One turn moves every row onto another: examples first, then more rows asked:
domun: -0.28	1.66	0.35	-0.29	0.30	-0.21	-0.52	-0.06	-0.62	-2.87	0.47	0.66	-0.83	0.40	1.63	0.80	-1.60	-1.32	-0.32	-0.23	0.03	-0.40	-0.13	0.03	0.31	-1.24	0.89	3.01	-1.16	1.96	0.78	-0.80	0.24	0.68	1.22	-1.33	0.54	0.60	-0.46	0.37	-0.63	-1.35	-1.15	0.81	0.31	1.09	-0.65	0.32	0.80	0.59	-1.56
degi: -0.11	-0.08	-1.67	0.94	-0.11	1.41	1.34	0.23	0.19	-1.03	1.04	-0.10	1.10	-0.31	-4.72	-0.64	-0.94	1.03	0.48	-0.47	-0.10	-2.87	1.48	0.57	-0.17	-0.22	1.94	-0.25	-0.28	1.12	-0.04	1.20	-0.30	0.11	0.52	0.14	-0.37	0.06	0.59	-1.71	-1.04	0.14	0.87	0.07	0.01	-0.83	-0.52	0.10	0.85	-1.38	0.31
gep: -0.14	1.66	-0.11	0.65	1.07	-0.15	0.69	0.23	0.45	-0.95	-0.09	-0.25	-2.00	-0.40	2.88	-0.01	-1.22	-0.48	0.17	-0.14	1.22	-1.23	-0.22	0.89	0.55	-0.96	2.10	2.61	-0.91	0.56	0.66	1.48	0.03	-0.25	0.04	-0.16	-0.40	-0.66	1.05	-1.04	-0.65	-0.36	-2.28	0.35	-1.53	-0.66	-2.17	1.10	0.52	-0.58	-0.20
Puvi: -0.33	-0.53	-1.36	0.74	-0.71	1.72	0.93	-0.09	-0.79	-2.22	0.77	-0.04	2.31	-0.32	-4.60	0.13	-0.96	0.17	0.70	-0.48	-0.10	-2.15	0.76	-0.44	0.23	-0.80	1.16	-0.56	-1.13	1.99	-0.97	0.38	-0.18	0.35	-0.47	-0.29	0.86	-0.18	-0.34	-0.74	0.07	-0.70	0.60	-0.16	0.43	0.89	-0.77	0.02	1.90	-0.10	1.21
podes: -0.72	-0.59	-0.32	-0.65	-1.93	0.27	0.91	-0.63	0.84	0.33	0.01	0.34	0.47	0.10	-0.57	0.18	0.47	-1.33	-0.25	-0.45	-0.27	0.93	-1.99	0.37	0.29	1.59	-0.13	0.96	-0.73	0.59	-0.69	0.38	0.13	-0.77	-0.80	-1.49	0.04	1.31	0.77	0.39	3.05	-2.08	-1.73	-1.09	-0.47	-1.59	-0.45	0.28	1.52	-2.14	0.63
lobi: 0.78	1.58	0.08	0.91	2.15	0.24	-0.20	0.73	-0.23	-1.49	-0.08	0.43	-1.13	-0.95	1.40	0.71	-2.31	-0.81	0.22	-0.04	0.83	-0.36	1.47	-0.07	0.42	-2.44	1.48	2.29	-0.83	2.30	0.67	-0.43	1.19	-0.68	1.35	-0.64	0.06	-0.39	0.39	-0.34	-1.33	-1.16	-1.07	0.49	-1.51	0.23	-1.47	0.00	-0.12	-0.08	-0.48
vedi: -1.12	0.21	-0.53	-0.47	0.47	-0.42	0.02	0.49	-0.86	-2.18	-0.43	0.67	-1.03	0.88	2.93	0.92	-0.90	0.06	0.03	-0.26	0.80	-0.44	-0.73	0.78	2.23	-1.42	1.31	2.70	-0.57	0.66	1.22	0.58	-0.20	0.31	-0.26	-0.77	0.44	-0.31	0.12	-0.48	0.44	-0.60	-2.55	-0.12	-0.10	0.89	-1.36	0.99	0.91	0.69	-0.18
rem: -0.49	-0.41	-1.07	0.41	-0.43	-0.03	-0.72	0.39	-0.56	-1.31	0.13	1.60	1.45	-0.22	-2.18	0.46	-0.38	0.17	0.12	-0.23	0.71	1.86	-1.19	0.50	1.08	-0.32	0.49	0.20	-0.86	0.76	-0.91	-2.68	0.80	-0.07	0.99	-0.81	0.30	-0.08	0.31	0.11	3.41	-0.06	-0.41	-0.66	-0.87	-1.35	0.54	-1.55	-0.43	0.51	0.10
Rifam: 0.30	0.89	0.45	-0.88	-0.04	0.03	1.28	-0.77	1.01	-0.91	-0.22	1.34	-0.12	0.19	-2.13	-4.05	1.01	-1.31	-0.05	-0.14	-0.21	0.85	-0.68	-1.17	-1.37	0.28	-0.35	-1.34	-2.17	1.07	0.21	-0.62	-1.45	-0.09	-0.84	0.51	0.20	-0.69	0.65	0.16	2.66	0.28	-0.53	0.50	-0.65	-1.06	0.98	0.37	1.82	-1.98	-0.73
pumag: 0.77	1.71	-0.52	1.88	0.15	2.24	0.14	1.02	-0.47	-0.82	0.52	-1.46	0.30	0.10	-0.86	-0.11	-0.43	-1.75	0.47	-1.34	1.58	-2.02	0.89	0.25	0.97	-1.49	-1.22	-2.17	0.06	1.19	1.85	-0.37	0.99	-1.20	-0.26	0.60	1.85	-0.67	0.05	0.05	0.50	0.50	-0.72	0.75	1.01	-0.44	-1.91	1.73	0.94	1.44	0.97
feka: 0.70	-0.41	-1.39	0.60	0.12	-0.43	2.40	0.56	0.77	-1.09	-2.14	-1.22	0.05	-0.26	2.57	0.31	-0.80	-0.31	0.32	0.18	0.42	0.52	-1.96	0.39	-0.04	0.91	-0.56	-0.03	-0.89	0.71	1.82	-1.09	-0.30	0.06	0.43	-0.10	1.34	-1.16	0.98	-0.17	-1.53	-0.48	-0.21	-0.54	-1.02	-1.55	2.25	-1.07	0.91	-0.17	0.23
kasa: 0.44	1.14	0.99	-0.30	1.08	-0.76	0.74	-0.78	-0.04	0.48	1.09	0.70	-0.78	-1.35	-2.30	-0.50	-0.84	-1.41	0.68	-0.16	0.34	-0.23	-0.09	0.32	-0.91	-0.96	1.20	0.37	-0.51	0.08	-0.92	-1.67	-0.11	-0.74	-0.43	0.01	0.07	0.72	-0.48	-0.15	1.88	0.91	0.86	2.45	-1.09	-2.34	0.91	-1.06	-0.03	-0.83	0.28
Toka: -2.05	0.18	-1.38	-0.09	-1.71	2.54	2.32	0.28	0.09	-2.74	1.05	-0.75	1.45	0.35	-3.44	0.66	-0.10	0.72	0.49	-0.28	-0.13	-2.62	-0.57	0.81	1.31	0.10	0.43	0.24	-1.22	1.27	-0.04	0.70	-0.96	0.38	-0.91	0.51	0.24	-0.04	0.96	-0.63	1.28	-0.83	0.71	0.54	0.81	0.31	-1.01	0.32	2.01	-0.40	1.20
pamo: -0.83	-0.77	-1.06	0.88	1.31	0.85	1.53	0.86	0.55	-1.22	-1.24	2.27	1.54	0.29	-1.76	-1.98	-0.24	-0.02	0.29	0.61	-0.21	1.67	-0.98	-0.15	0.74	-1.04	-1.82	-2.11	-0.71	1.28	1.36	-0.20	-0.59	-0.84	-0.38	0.83	0.00	-2.16	1.04	0.56	3.39	0.13	-1.34	0.25	-0.79	-0.11	0.46	-1.03	0.29	-2.09	0.15
ratas: 0.42	0.89	-0.06	-0.43	0.39	0.74	-0.23	1.50	2.09	-1.15	0.12	1.54	2.10	-0.38	0.35	-0.61	-0.90	3.53	1.23	-0.87	0.15	-0.42	-1.40	-0.29	-1.40	-3.17	-1.27	-0.78	-2.09	1.58	-0.14	-0.14	1.15	0.14	0.32	-0.23	0.32	-2.07	0.65	0.25	-0.99	-0.95	-0.25	-1.70	-0.17	0.27	-0.55	-0.04	0.03	-0.28	0.63
bafi: 1.71	0.48	-1.39	0.36	0.83	-2.27	1.31	0.05	0.10	-1.42	-2.34	-0.64	-0.06	-0.82	2.51	0.48	-0.06	-0.19	0.69	0.40	1.26	-0.90	-0.58	-1.58	0.62	-0.08	-0.50	-0.73	-1.98	1.36	0.91	-1.14	1.01	0.15	-0.18	0.02	0.03	0.09	0.53	-0.43	0.94	-0.95	-0.64	0.26	0.48	-1.05	2.69	0.29	1.07	0.44	0.40
zafo: 0.84	2.08	0.27	-2.32	-0.71	1.10	1.04	0.39	2.67	-1.29	-0.06	0.66	1.46	0.24	1.02	-0.37	0.32	2.25	1.03	-0.47	-0.38	-1.71	-1.24	-0.62	-1.21	-2.44	-2.34	0.46	-2.17	1.66	0.37	0.44	0.45	0.08	-0.56	-0.66	1.55	-0.18	0.44	0.63	0.30	-1.89	0.07	-0.07	1.13	0.29	-0.61	1.04	1.22	-1.39	-0.31
fene: -0.01	0.17	-0.30	-1.02	0.93	0.62	1.54	1.87	0.23	-0.11	-1.66	0.57	-1.08	0.03	2.39	0.75	-1.41	-0.08	-0.32	0.04	0.43	0.86	0.16	-0.38	-0.53	-0.33	0.29	-0.40	-0.88	0.82	-0.58	-0.11	-0.66	0.31	-0.88	-1.67	1.63	-1.58	1.09	1.03	-1.96	-0.91	-0.21	0.03	-0.24	-2.36	2.09	-1.54	1.71	-0.58	0.88
gesof: 0.91	1.62	0.76	-0.79	0.53	-0.36	0.92	0.38	1.44	0.36	0.78	0.74	1.73	-0.01	0.72	-2.37	0.04	3.42	0.28	-0.59	0.07	-1.59	-1.82	-0.18	-2.06	-2.48	0.14	0.61	-1.38	0.53	0.23	-0.30	-0.26	-0.40	-0.28	0.73	-0.39	-1.31	0.22	-0.31	-1.74	0.76	-0.07	-0.35	0.33	-0.75	0.66	1.49	0.70	-0.74	0.13
vav: -0.98	-0.37	-1.72	-0.35	-0.38	1.89	2.63	1.27	0.23	-0.59	0.56	-0.10	0.56	0.60	-3.77	0.24	0.20	1.58	0.43	-0.03	0.25	-3.12	0.80	0.60	1.50	-0.27	1.68	0.51	0.26	1.28	0.46	1.39	-0.70	-1.31	-0.99	0.59	-0.29	-0.36	1.23	-1.43	0.53	-0.41	-0.02	0.61	0.34	-0.74	-0.52	0.69	1.70	-1.17	1.57
belas: 0.00	1.34	-0.91	-0.44	1.31	-0.37	0.44	1.02	-0.14	-1.71	-1.52	0.74	-1.50	-0.68	2.56	0.68	-1.26	0.43	-0.06	0.23	0.81	-0.45	1.38	-1.08	0.17	-0.38	-0.30	-1.39	-2.68	0.44	-0.70	0.11	0.58	1.70	-0.09	-1.05	-0.31	-0.12	1.62	0.46	0.51	-0.90	0.33	0.48	1.18	-2.29	2.33	-0.74	0.69	-0.69	0.07
Pibup: -1.46	-1.44	-0.14	-0.32	1.29	0.97	1.31	-0.30	-0.33	1.09	-0.26	0.41	-0.66	-1.38	-0.58	0.35	-1.61	-0.73	1.06	-0.57	-0.45	0.48	0.11	1.23	1.19	-1.07	-0.88	-0.19	0.19	-0.46	1.14	0.95	0.43	-1.45	-1.29	-0.22	-0.07	0.80	1.03	-0.57	2.39	-0.24	-0.08	0.38	-1.38	-1.89	-0.19	-0.63	-0.33	-3.17	1.30
zup: 0.19	0.74	-0.48	-2.23	0.94	0.92	1.43	0.40	0.68	-0.52	-0.23	0.54	1.97	0.37	1.69	-1.08	-0.07	3.99	0.58	-0.42	-0.01	-1.76	-0.78	0.15	0.67	-3.32	-1.93	0.72	-0.74	0.52	2.01	0.00	0.15	-0.52	-0.64	0.76	0.99	-0.56	0.76	-0.32	0.20	0.29	0.49	0.03	0.95	-0.29	0.36	1.53	0.06	-1.51	-0.19
lis: -0.04	1.06	0.16	0.49	-1.48	-0.10	2.29	0.01	2.54	0.26	0.25	1.88	-0.47	0.26	-1.66	-2.73	0.34	-0.51	-0.79	1.04	-0.99	0.50	-0.57	-0.04	-1.15	0.39	-1.18	-1.27	-0.54	1.02	0.48	0.36	-0.86	-1.01	-0.79	-0.13	0.83	-1.25	0.26	1.09	2.40	-0.37	-1.10	2.14	-0.48	-1.07	0.77	-0.21	1.41	-2.60	-0.23
Zisaf: -0.35	-0.09	-0.64	-0.13	1.14	1.69	-1.14	2.66	0.19	-0.36	0.48	0.00	0.09	2.43	-1.41	-0.78	0.11	-0.56	-0.52	-1.21	0.53	-0.98	0.68	1.34	1.00	-0.47	0.46	-1.63	0.89	0.73	0.66	1.15	-0.19	-1.40	0.63	-0.60	-0.18	-0.77	1.11	0.64	-0.54	-0.02	-1.70	-0.93	2.88	-1.15	-1.03	0.88	2.06	1.45	-0.16
roko: -0.38	1.14	-0.52	1.40	0.22	1.27	-1.05	0.56	0.86	-0.58	0.36	-0.59	0.16	0.41	-0.84	-0.85	-0.59	-1.67	-0.02	-0.88	0.98	-2.24	1.07	0.17	-0.38	-0.23	-0.87	-2.59	0.06	0.18	0.75	2.43	0.49	-0.04	-0.01	-0.32	0.07	0.17	0.65	-0.17	-0.02	0.42	-1.81	0.16	2.86	-1.24	-2.31	1.38	0.89	0.59	0.07
Las: 0.29	1.83	0.15	0.35	-0.13	2.62	0.45	2.00	-0.01	-1.21	1.45	-1.62	-0.22	1.85	-1.32	-0.67	0.22	-0.99	-0.46	-1.59	0.64	-1.12	-0.04	1.98	0.82	0.07	-0.34	-0.78	0.10	0.88	1.66	-1.42	-0.53	-1.33	1.10	0.54	0.80	-0.79	0.96	0.98	-0.23	0.46	0.09	0.37	1.36	-1.15	-0.79	1.39	1.92	1.82	-0.54
pida: -0.61	-0.85	-0.93	-0.32	-0.20	0.88	0.74	0.60	0.44	-0.27	-0.46	2.45	-0.74	-0.23	-1.87	-2.97	-0.41	0.97	-0.10	0.05	-0.20	1.55	1.55	-0.32	1.31	-1.65	-1.28	-2.47	-0.76	1.01	1.70	-0.73	0.24	-0.44	-0.46	0.06	1.48	-1.57	0.95	-0.23	2.78	0.39	-0.16	0.04	-1.33	-0.69	1.03	-0.51	0.10	-2.01	-0.11

podes -> rem
roko -> Zisaf
Where do these go?
vav -> Toka
domun -> lobi
pamo -> Rifam
feka -> bafi
zup -> zafo

